A single turn carries every row of the set below to another of its rows. Some are shown first; where does it send the rows asked next?
tig: [-0.83 -1.50 -2.17  1.37  1.07  2.27 -1.00 -0.78  0.41 -1.36  0.14  1.01
 -1.09 -0.69 -1.40 -0.11  0.76 -0.28  0.26 -0.06  0.66  0.47  0.14  1.76
  1.34 -0.28 -2.28 -0.03  1.00 -0.89  0.95  0.83 -1.59 -0.24 -2.18  1.08
 -0.72 -0.80  1.79 -1.50 -1.50  1.44 -0.60 -0.35  1.27]
vigek: [ 0.97 -0.37 -1.39  1.08 -0.15  0.49  0.05 -2.30  1.01 -1.38 -0.29  0.51
 -0.61 -0.86 -0.16  1.48 -2.86 -0.66 -1.16  0.53 -0.34  1.58  1.59  0.71
 -0.69  0.09 -0.02 -0.03  0.48 -2.27 -1.21  0.86  0.57 -0.95 -0.18  2.25
  0.27  0.98  2.05 -0.62 -0.78  0.54 -1.34 -0.29  1.39]
Mapel: [-0.18  0.66 -2.44 -0.71  1.31  1.04  1.67 -0.28  0.05 -1.73 -0.57 -0.16
 -0.93  0.08 -0.06 -0.77 -1.17 -0.30  1.42 -1.53  0.84  2.61 -0.39  1.65
  1.45 -1.55  0.39 -1.22  1.51 -0.97 -0.70  0.80  2.00  0.20 -1.80 -0.05
  0.07 -1.97  1.57 -0.73 -0.73  0.15 -0.52  0.05  1.53]
kalo: [ 0.44 -0.28 -1.65 -1.14  0.81  1.87 -1.03 -0.87  1.18 -0.79 -0.53  0.55
  0.94 -0.62 -0.72 -0.08 -1.39 -1.03  0.16  1.83  0.51  1.00  0.66  0.35
  0.11 -0.74 -0.19 -0.65  0.75  1.43  0.98  0.63 -1.70 -0.75  0.88  0.83
  0.55 -0.99  2.11  0.55 -1.39 -0.82  1.15 -1.09  1.41]
fuli: [ 2.04  0.21 -0.92 -0.65  0.56  0.63  1.10  0.55  0.75  0.66 -0.12  0.05
  0.45 -0.69  0.66  0.14  0.58 -0.42 -1.36 -1.50  2.80  1.03 -0.60  1.88
 -1.56 -0.41 -0.27 -0.68  1.38 -0.53 -0.25  0.76 -0.10  0.49  0.07  1.23
 -2.14 -1.94  0.19  0.42  0.51 -0.28 -0.34  0.36  0.49]
Rofo: [ 1.28 -0.69 -1.83  1.27  0.03  0.64  1.65 -0.27 -0.02 -0.64 -0.45 -0.14
 -0.35 -1.22  1.62  0.63  0.74 -0.56 -0.29 -0.76  0.88 -0.22 -1.31  0.35
 -0.47  0.13 -1.63 -0.51  2.20  0.20  0.63  0.98 -0.52 -0.55 -0.64 -0.25
 -1.94 -2.54  2.49  0.10 -0.15 -0.40 -0.26  1.03  0.22]
kigef: [ 0.99  0.10 -1.60 -0.60  0.41  1.03  0.06 -0.02  2.23 -0.13  0.90  0.25
  0.25  0.72 -0.18  1.44 -0.43 -2.19 -0.13  1.34  1.90  0.24 -0.44 -0.75
  1.48  0.11  0.90  0.08  1.18 -1.49 -0.52 -0.22  1.30 -0.51 -0.97  1.81
 -0.20  0.08  1.19  0.26  0.06 -0.21  0.00  1.53  0.60]
Zer: [ 0.98 -0.23 -1.38  0.64  1.01  0.92 -0.16 -0.60  0.68 -1.96  0.58  0.67
  0.58 -0.48 -0.28  0.23 -5.21 -0.40  0.24 -0.26  0.95  1.02 -0.07  1.31
 -0.05  1.91 -0.66 -0.86  0.02 -1.47 -0.17  1.93 -0.23 -0.75 -0.13  1.32
  0.26 -0.05  1.36 -2.00 -0.39  0.36 -0.27  0.34  0.66]
lora: [ 0.47  1.10 -1.49 -0.24  0.77  1.60  0.70 -0.90  1.64 -0.73  0.14  1.80
 -1.18 -0.91  0.33 -0.48  0.00 -1.12  0.74 -0.48  0.94  0.54 -0.82  1.07
  1.27 -1.50 -1.00  0.59 -1.62 -0.93  0.53 -0.33  1.16 -0.65  0.27  0.74
 -1.59 -1.65 -0.33 -0.77  0.66 -0.98  0.84  0.17  1.75]
vedeb: [-0.01 -1.83 -2.35 -1.29  1.13  0.65  0.13  0.26 -0.10  0.52  0.25  0.04
 -1.81 -0.72 -2.08 -0.91 -0.65 -1.47  0.45  0.09 -0.18  0.36 -0.45 -1.33
 -0.90 -1.16 -0.50 -1.12  1.09  0.41 -0.41  1.84  0.02  1.07 -0.13  0.73
 -0.76 -1.27  1.98 -0.80 -0.76  1.51 -1.22 -0.60  1.44]
mem: [-0.02  0.06 -2.23  0.01  1.17  1.75  1.42 -0.33 -0.32  1.32 -0.52 -0.49
 -0.03 -0.95 -0.72  0.00 -0.15  1.11 -0.88 -0.52 -0.96  0.70  0.86  0.24
 -1.16  0.11 -1.54 -1.07  0.51 -0.99 -1.30  0.97  0.12  0.07  1.08  1.58
 -1.03 -1.10  0.19 -1.32  0.23  0.90 -0.35 -2.23  0.76]
ziv: [ 1.37  0.33  0.20  0.98  0.07  0.08 -1.32 -0.50 -0.55 -0.19  0.53  0.52
 -1.66 -1.40  0.57 -1.60 -1.08 -1.19  0.52  0.04 -0.05  1.74  0.34  0.52
  1.36 -1.70 -0.90 -0.27 -0.20 -0.92 -0.78  0.79  1.33 -0.10 -0.70  3.47
 -0.24 -1.74  0.09 -1.86 -0.29 -0.06 -1.69 -0.65  0.93]
sol: [ 0.59  0.08 -0.65  1.50  0.73  0.79 -0.11 -0.59  0.88  0.49  1.38  1.62
 -0.90 -0.99  1.06 -0.17  0.31 -0.93  0.50 -0.64  0.96  1.45  0.53  0.55
  0.75  1.76 -0.34 -0.68  0.06  0.57  0.09  1.68  0.14  0.23  3.41  1.17
 -0.46 -0.71  1.69 -2.13 -1.40  0.24 -1.13  0.21  0.91]
Gak: [ 0.89  0.16 -2.38  0.00  0.87  1.11  0.56 -0.07  1.56  0.61  0.54 -1.02
 -0.16 -0.32 -1.98 -0.25  1.62 -1.31  0.25  0.29  1.80  0.67  0.72  0.87
  1.05  1.85 -0.60 -0.97  0.15 -2.02 -0.46  1.72 -0.46 -0.01  1.76  1.36
 -0.36 -0.22  1.70  1.88 -1.44  0.24 -0.61  0.41  0.69]
rasu: [ 1.39 -1.76 -2.33  1.80  2.24  1.21  0.91 -1.11  1.02 -1.23  0.89 -0.38
  0.22  0.84 -0.07 -0.53 -1.40 -1.07 -0.82 -1.10  1.12  0.06  0.56  0.50
 -0.23 -0.79 -0.45  0.07  1.36 -0.45 -0.21  0.28 -1.27 -0.57  0.08  2.42
  0.23 -3.08  2.13 -1.64 -0.62  1.78  0.88 -0.47  0.27]
Nef: [ 2.16  0.45 -2.01  0.17  2.30  2.59  0.93 -0.30 -0.27 -1.07  1.90 -0.06
  0.60  0.37  0.05 -2.00 -1.35 -0.68 -0.49  0.42  2.21  1.24  0.93  0.59
  0.43 -0.03 -1.80  0.56  0.95 -1.30 -1.37 -0.25  0.06 -2.11 -0.35  0.68
 -0.81 -0.38 -0.26 -0.97 -0.37  0.68  0.45  0.28  0.31]
vel: [ 0.60  0.97 -0.72  0.11  0.41  1.28 -0.01 -0.83  0.95  0.46 -1.04 -0.96
 -0.74 -0.27 -2.96  0.81 -1.21 -1.81  0.49  0.03  0.46  1.06  0.56  1.39
  1.25 -0.59  0.25 -1.24  0.18 -0.98 -1.95  0.90 -1.45 -2.18 -0.05  1.21
 -0.52 -0.78  2.87 -1.02 -1.40  0.76  0.71  1.38  1.25]
Pora: [ 1.98 -1.63 -1.34  0.71  0.20 -0.87  0.00 -1.29  0.44  0.19 -0.69 -0.20
 -1.23 -0.57 -1.43  1.15 -0.72 -3.64  0.35 -1.10 -0.14  0.56  0.60 -0.33
  0.19  0.42  0.01 -1.08  0.28  0.83  0.98  0.67  0.65 -0.42 -1.74  0.03
 -0.27 -0.29  0.85  0.10 -0.45  0.48 -0.63  0.70  1.19]
peno: [ 1.51 -0.18 -1.05  0.47  0.17  0.75 -0.73 -1.60  0.70 -1.45 -0.21 -0.09
  0.38  1.02 -0.11  0.63 -1.10  0.26  0.72 -1.27  0.02 -0.13  0.06  0.66
 -0.16  0.24 -1.26 -1.65  0.09 -0.80  0.58  2.27  0.33 -0.09 -1.39 -1.69
 -1.58 -0.25 -0.68 -0.24 -1.80  0.10 -1.18 -0.23  1.53]
masu: [ 1.27 -0.57 -0.65  1.22  1.29 -1.18  0.59 -0.23  0.85 -1.97 -0.47 -0.43
 -0.31  1.03 -1.49 -1.56 -1.56 -0.77  0.47  0.05 -0.97  0.84  1.80 -0.49
 -0.88 -0.23 -0.53 -2.17 -1.09 -1.09  0.09  0.86 -0.18 -0.36 -0.69  1.39
  0.52 -0.69  2.44 -0.14 -1.51  0.51 -0.46 -0.38 -0.16]
zipeg: [ 0.45  0.79 -1.79  1.86  1.56  0.38  0.73 -0.09  0.13 -0.91  1.16 -1.08
 -1.82 -0.90 -2.09 -0.68 -1.89 -0.84 -0.12  0.83  1.83  1.82  0.87  0.66
 -0.33  2.24  1.58 -0.30 -0.07  0.40 -0.80  1.84 -1.05 -0.60  0.09  0.56
  0.82 -1.61  0.00 -1.07 -1.32  0.66 -0.79 -0.37  1.21]
goko: [ 1.12 -0.27 -1.89  0.75  0.63  0.55  0.64 -0.66  0.83 -0.77 -0.20  0.12
 -0.80 -3.54 -0.38 -0.39 -0.80 -0.98 -0.20  0.13  2.07  1.00 -1.47  0.68
  0.71  1.58 -0.84 -1.27 -0.10  0.12  0.05 -1.11  0.59 -0.90 -1.31  1.47
 -0.66 -0.49  2.09 -1.48 -0.89  0.04  0.75 -0.50 -1.58]
lisak: [-0.10 -0.17 -1.73  0.38  0.77  0.63 -1.04 -0.54 -0.35 -3.01 -0.29 -0.12
  0.69  0.87  1.30 -1.75 -0.30 -0.78  1.22 -0.45  2.60  1.86  1.33  0.60
  1.11 -0.61 -0.39 -1.26 -0.26 -1.75 -0.36 -0.21 -0.43 -1.06  0.56  0.52
  0.61  0.12  0.45  0.13 -0.69 -0.26 -0.33 -0.26 -0.38]
far: [ 0.51 -0.34 -1.68 -0.44 -0.65  0.76  0.64 -0.63  0.51 -0.59  0.38  1.13
  0.02 -1.26  0.92 -0.08  0.51 -0.76  1.38 -0.29  0.54  1.83 -0.36  0.74
 -1.03 -0.45  0.23 -0.09  1.40 -0.30  0.29  1.43  0.28  1.54 -0.17  1.15
 -1.59 -3.85  0.78 -0.15 -0.59 -1.50  0.02  0.36 -0.26]
Namef: [-0.03  0.32 -2.16  1.47 -0.86  0.17 -0.24  0.85  0.20 -0.62  1.30 -0.99
 -1.22 -1.64 -0.71 -0.28 -0.77 -0.03  1.19 -0.16  0.77  1.77 -0.34  0.71
  0.67  0.75 -0.75 -0.27  0.22 -2.91 -0.63  1.05 -2.24 -0.07 -2.39  2.26
 -1.24 -1.86  0.64 -0.05 -1.26  0.00 -1.23  0.14  0.44]
Deva: [-0.12 -1.62 -1.95 -0.38  1.99  1.99 -0.38 -0.33  0.31 -0.10  0.77 -0.33
  1.02 -0.04  0.22 -2.01 -0.23  0.15 -0.54 -1.68  1.62 -1.13 -0.24  0.05
  0.99 -0.57 -0.90 -0.96  0.50 -0.01 -0.22 -0.23  1.17 -0.40  0.02  0.96
 -2.00 -1.41  0.80  0.05 -1.09 -0.36 -2.14 -0.29  0.70]
Dema: [ 1.34  0.55 -1.30  0.25  0.46  1.58  3.26  0.17  0.96 -0.52  0.47 -0.13
 -1.41 -0.96 -1.55 -1.12 -0.44 -1.57  1.13 -0.79  1.99  1.09 -0.32  1.37
  0.54 -0.33 -1.55  0.03 -0.55 -2.30  0.21  0.86  0.63 -0.19 -0.04 -1.27
 -0.09 -1.26  2.30 -0.19 -1.75  1.41 -0.11  0.77  0.65]
Sodo: [ 2.00  0.52 -0.98  0.53  1.13  0.92  0.81 -0.36  1.10 -1.35  0.01 -0.95
 -0.99  1.24  0.29 -0.31 -1.50 -1.19  2.44 -1.82  0.82  1.30 -0.39 -0.97
  0.64  0.27  0.68 -0.75  0.11 -0.17 -0.56  1.87 -1.18  0.08  1.88  0.46
 -0.42 -1.81 -0.15 -1.75 -1.58 -0.85  0.27 -0.56  0.56]
nas: [ 2.83 -0.20  0.13  0.22  1.23 -0.13 -0.11 -0.95  0.61  0.13 -0.41 -2.27
 -0.46 -1.84 -0.25  0.02 -0.22 -0.29  1.62  0.50  1.50  1.64 -1.28 -0.30
 -0.65  0.33 -0.17  0.04  0.11 -0.62 -1.57 -0.28 -0.11  0.25 -0.07  1.03
 -0.05 -1.39  0.06 -1.42 -1.66  1.41  0.47 -0.97  0.03]
zavos: [-0.37  0.36 -2.83  1.08  2.49  1.40 -0.74 -0.29 -0.60 -0.28 -0.66  0.43
 -1.11 -0.28 -0.32  0.55  0.34 -1.80 -1.17 -0.21  0.49  0.23  1.75  2.08
  0.62  1.16 -0.32  1.36 -0.15 -1.79  0.28  1.56 -0.06 -0.74 -0.25  0.14
  0.48 -0.92  0.31 -0.77  0.14  0.15 -2.29 -0.67  1.16]
Soze: [ 0.49  0.71 -0.51 -0.01  1.75  0.50  2.06  1.36 -1.05 -0.38  0.21  0.10
 -0.34 -1.34  0.14 -0.05 -1.98 -1.80  0.25 -0.14 -0.17 -0.11  0.90  1.03
  0.54  1.07 -0.66  0.68  0.05 -0.75 -0.99  1.89 -0.84 -1.20  0.13 -0.42
 -0.23 -0.24  1.41 -0.84 -0.57 -2.05 -1.73  1.12  1.42]
rufa: [ 0.79 -1.63  0.44  0.69  0.83 -0.12 -0.03 -1.48  0.32 -1.65 -0.61 -1.10
  0.28 -0.97  0.23  0.52 -0.01 -0.64 -0.79 -0.62  2.56  1.63  0.88  0.77
  0.30 -0.04  1.50 -1.44 -1.51 -2.77  0.51  0.53 -0.56 -0.54 -0.46  1.00
  0.11 -1.48  1.22 -0.81 -0.83 -0.42 -1.45 -0.64  1.80]
Vigu: [ 0.46  0.22 -2.14  1.12  0.74  0.89 -0.21 -0.70 -0.80  0.70  0.98 -0.32
  0.22 -1.42  2.22  0.22  1.81 -0.77  1.92  0.05  0.61  0.78  0.08  0.97
  0.25  1.06 -0.79  0.18  0.28  0.44  0.04 -0.85 -0.09  0.12 -1.83  0.84
 -0.43 -0.44  0.69 -1.51 -0.98  0.01 -0.73 -0.72  1.81]
val: [ 0.35  0.18 -0.28 -0.10  0.40  1.36 -2.36 -0.81 -0.23  0.68  0.19  0.68
 -1.16 -1.38  0.43 -0.17 -2.28 -1.99  0.05 -1.11 -0.43 -0.57  0.21  0.31
  1.71 -0.24 -0.17 -0.51  0.72 -0.35  0.27  0.06 -0.95 -2.29 -0.16  1.38
  0.06 -0.64  0.78 -0.72 -0.42 -0.76  1.01 -0.75 -0.11]
ropaf: [-0.43  0.18 -1.68  0.91  0.78  0.82 -0.40 -0.20  1.49 -1.08 -0.05  1.20
  0.63 -0.30  0.20  0.26 -2.66 -0.39 -0.37  0.65  0.68  2.99 -0.09  1.52
  1.60  0.80  0.03 -1.11  1.25 -1.26 -1.54  2.05 -1.15 -0.98  0.30  1.31
  0.09  0.18  2.52 -0.07 -1.69  1.61 -1.30 -0.76  1.78]
Lofi: [ 2.56  0.82 -1.57  0.18  0.38  0.42  0.10 -1.01  0.10 -0.79 -1.22  1.18
 -1.23 -1.21 -0.91 -2.17 -1.45 -1.83  0.60 -0.11  0.50  2.00  1.43  2.59
 -0.62 -0.63 -1.60 -0.19  0.65  0.71 -1.64  1.06  0.31 -1.27 -0.01  1.38
 -1.71 -0.96  0.84  0.31  0.13  0.84 -0.79  0.95  1.36]

Lofi goes to peno
Sodo goes to ziv
fuli goes to Zer
Now find these:
Soze goes to Mapel
nas goes to val
zipeg goes to lora

A single turn carries every row of the set below to another of its rows. Some are shown first; where does it send the rows asked next?
zazo: [ 0.05  1.24  2.20  1.27  0.60 -0.19 -1.28  1.48 -0.91  0.72 -1.38 -0.46
 -0.36]
popu: [ 1.06 -1.10  0.61  0.09  0.07  1.88 -1.03  2.23  0.24 -1.04  1.78  0.68
 -0.03]
sug: [-0.87 -0.17  1.76  2.00  0.01 -0.09 -1.00  0.66 -0.69 -0.69  0.28 -2.30
  0.29]
nuv: [ 1.51 -1.14  2.08  1.66 -0.92  0.44 -1.93  2.36 -1.27 -0.18  0.89 -1.00
  1.30]
ziza: [-0.41 -0.63  1.54  1.74  0.27 -0.50  0.14  2.15  0.38 -0.92 -1.17 -0.55
  0.67]
Kizo: [-0.01 -0.40  1.50  0.57 -0.84  2.10 -2.39  0.82 -0.66 -1.00  1.44 -0.33
 -0.05]
miv: [-0.72 -1.12 -0.05 -0.53 -0.90  0.86 -1.77  1.57 -0.67 -1.04  1.83 -0.32
  1.10]
fub: [-0.92 -0.45 -1.48  0.50 -0.61  0.06 -1.30  0.60 -0.03  0.76  0.88 -0.81
  0.45]
kif: [ 0.16 -0.69  0.95  2.01 -0.48  0.71  0.32  1.27 -0.11 -0.27 -0.50  0.70
 -1.19]
rav: [-0.18 -0.69  2.88  0.97  0.75  1.25 -0.83  0.82 -0.43  0.48 -0.87  0.35
 -0.58]
gidal: [-0.67 -1.09  1.75  0.27  0.62  1.45 -1.26  1.97 -1.54 -1.23 -0.39  0.23
  1.68]
Kigo: [ 0.56  0.18  1.79 -0.54 -1.49  0.92  0.19  2.12  0.13  0.90  1.72 -0.08
 -0.79]
niti: [ 0.43 -0.58  1.72 -0.21  0.06 -0.18 -1.05  1.94 -1.15 -1.66  0.64 -1.20
  2.34]
Desa: [ 0.37 -0.10  0.51  0.10 -2.42  0.04 -1.34  1.58 -0.84 -1.39  0.78 -0.19
  0.78]
Nagav: [-0.73 -0.10  0.38  1.41 -0.08  0.33 -1.81  1.92 -0.63  1.90 -0.33  0.20
 -0.94]
dat: [-1.46 -0.18  1.57  1.39 -1.88 -0.68 -0.90  1.37 -0.94  0.48  1.25 -0.79
  0.66]
Vokep: [ 1.87 -0.10  1.00 -0.12  0.93  0.16  0.04  1.73 -1.08  1.09  0.60 -2.31
  0.85]
zol: [-0.25 -1.56 -0.68  0.88  1.64  0.88 -0.50  0.71 -0.89  0.94  0.76 -0.57
  0.37]
pevu: [ 1.29  1.41  2.70  0.63 -0.64 -0.41  0.09  0.22 -0.82 -0.06  0.70 -0.41
  0.25]
zek: [ 0.80  0.09  1.37 -0.01  1.36  1.43  0.50  1.29 -0.39 -0.54 -0.66 -1.44
 -0.35]
Mopu: [ 1.90 -0.80  0.49 -0.38  1.33 -0.63 -0.20  1.61  0.45  0.14  0.31  1.06
  0.88]
rugoz: [-1.22 -0.22  1.21  1.23  0.41 -0.58 -0.83  0.70 -1.53 -0.03  0.21 -2.19
  1.58]
Vid: [-0.36 -0.67 -0.30 -0.82 -0.67  0.86  0.50  2.32 -0.87  1.38  0.35  0.45
  0.10]
fumo: [-2.49 -0.72  0.95  1.07 -0.95  0.16 -0.82  1.27 -0.75  0.06  0.88 -0.44
  0.42]
dalu: [ 0.92 -1.15  1.99  0.73  0.35 -0.27 -1.23  1.36 -1.51  2.53  0.18 -0.47
  1.24]
Rosap: [ 0.13  2.25  0.38  0.79  0.38  0.51  0.27  0.86  0.38  0.80 -0.04  0.20
  1.07]
taso: [ 2.18 -0.18  0.10 -0.59  0.33 -0.55 -0.72  0.91  0.52  0.47  1.20  0.96
  0.28]
Kan: [ 0.46  1.00 -0.08  1.35  0.79  0.95 -0.57  1.14  1.03  1.63  1.66 -0.73
  0.70]
Toz: [ 0.71 -1.56  0.81  1.24 -0.06  0.50 -1.29  2.18 -0.44 -1.95  0.26 -1.46
  0.89]
vates: [-0.92  1.29  2.48 -0.15  0.05 -0.10 -1.70  1.50 -0.79  1.77  0.89  0.22
  0.09]
Revim: [ 0.89  0.14  2.69  0.57 -0.77  0.62 -1.71  0.10 -0.60  1.68  1.03 -0.29
 -0.50]
gan: [0.50 0.55 0.29 2.07 0.37 0.15 0.42 2.43 0.71 1.46 0.04 0.13 1.03]
palur: [-0.32 -0.14  1.50  0.82  1.85  0.18 -2.09  1.71 -0.80  1.97  0.64 -1.25
  0.30]
verim: [ 0.42 -0.22  0.10  0.10 -1.31  0.52 -1.90  1.20 -2.38  0.12  0.19 -0.05
  1.91]
mafuf: [ 3.00 -0.26  0.58  0.87 -0.42  0.66 -1.00  1.91 -0.50 -0.91  0.85 -0.48
  0.53]
pur: [-0.54  1.52  1.29 -0.25 -1.43 -0.21 -0.94  0.06  0.29 -0.33  1.24 -0.52
  0.28]
gik: [ 1.47 -0.18  0.12 -0.80  0.78  0.08 -0.50  0.73  0.74 -0.19  0.68  1.38
 -0.01]
kuvug: [-0.12 -1.00  2.13  0.69  0.92 -0.91 -0.62  2.24  0.22  0.48  1.45 -1.54
  2.00]
gam: [-0.29  1.08  1.85  0.75  1.14  0.70  0.28  1.96  1.08  1.05  1.31  0.19
  1.34]
Vina: [-0.02 -0.47  1.78 -0.40  0.46 -0.47 -0.20  1.28 -1.25  1.64  2.33 -0.05
  1.80]
kamas: [ 2.16 -0.61  1.28 -0.11  1.12 -0.37 -0.37  1.51  0.98 -0.22  0.84  0.84
  0.25]
Mibe: [ 1.71  0.04  0.48 -0.60 -0.92  0.09 -0.37  2.34 -1.32 -0.32  0.75  0.99
  1.80]
vobe: [-0.53 -0.76  0.36  0.11  0.34  0.93 -1.20  0.26 -1.52  1.76 -0.85  0.54
  0.34]
Biduz: [ 0.93 -0.29  0.50 -1.00  1.43  1.34 -0.67  1.54 -0.96 -1.22  0.76  0.22
  1.67]

Vina goes to zol
Rosap goes to gam
Now find these:
Desa goes to niti
dalu goes to vobe
taso goes to Mopu
Vid goes to zek
kuvug goes to fub
palur goes to Nagav
nuv goes to verim
Mibe goes to Biduz
dat goes to rugoz

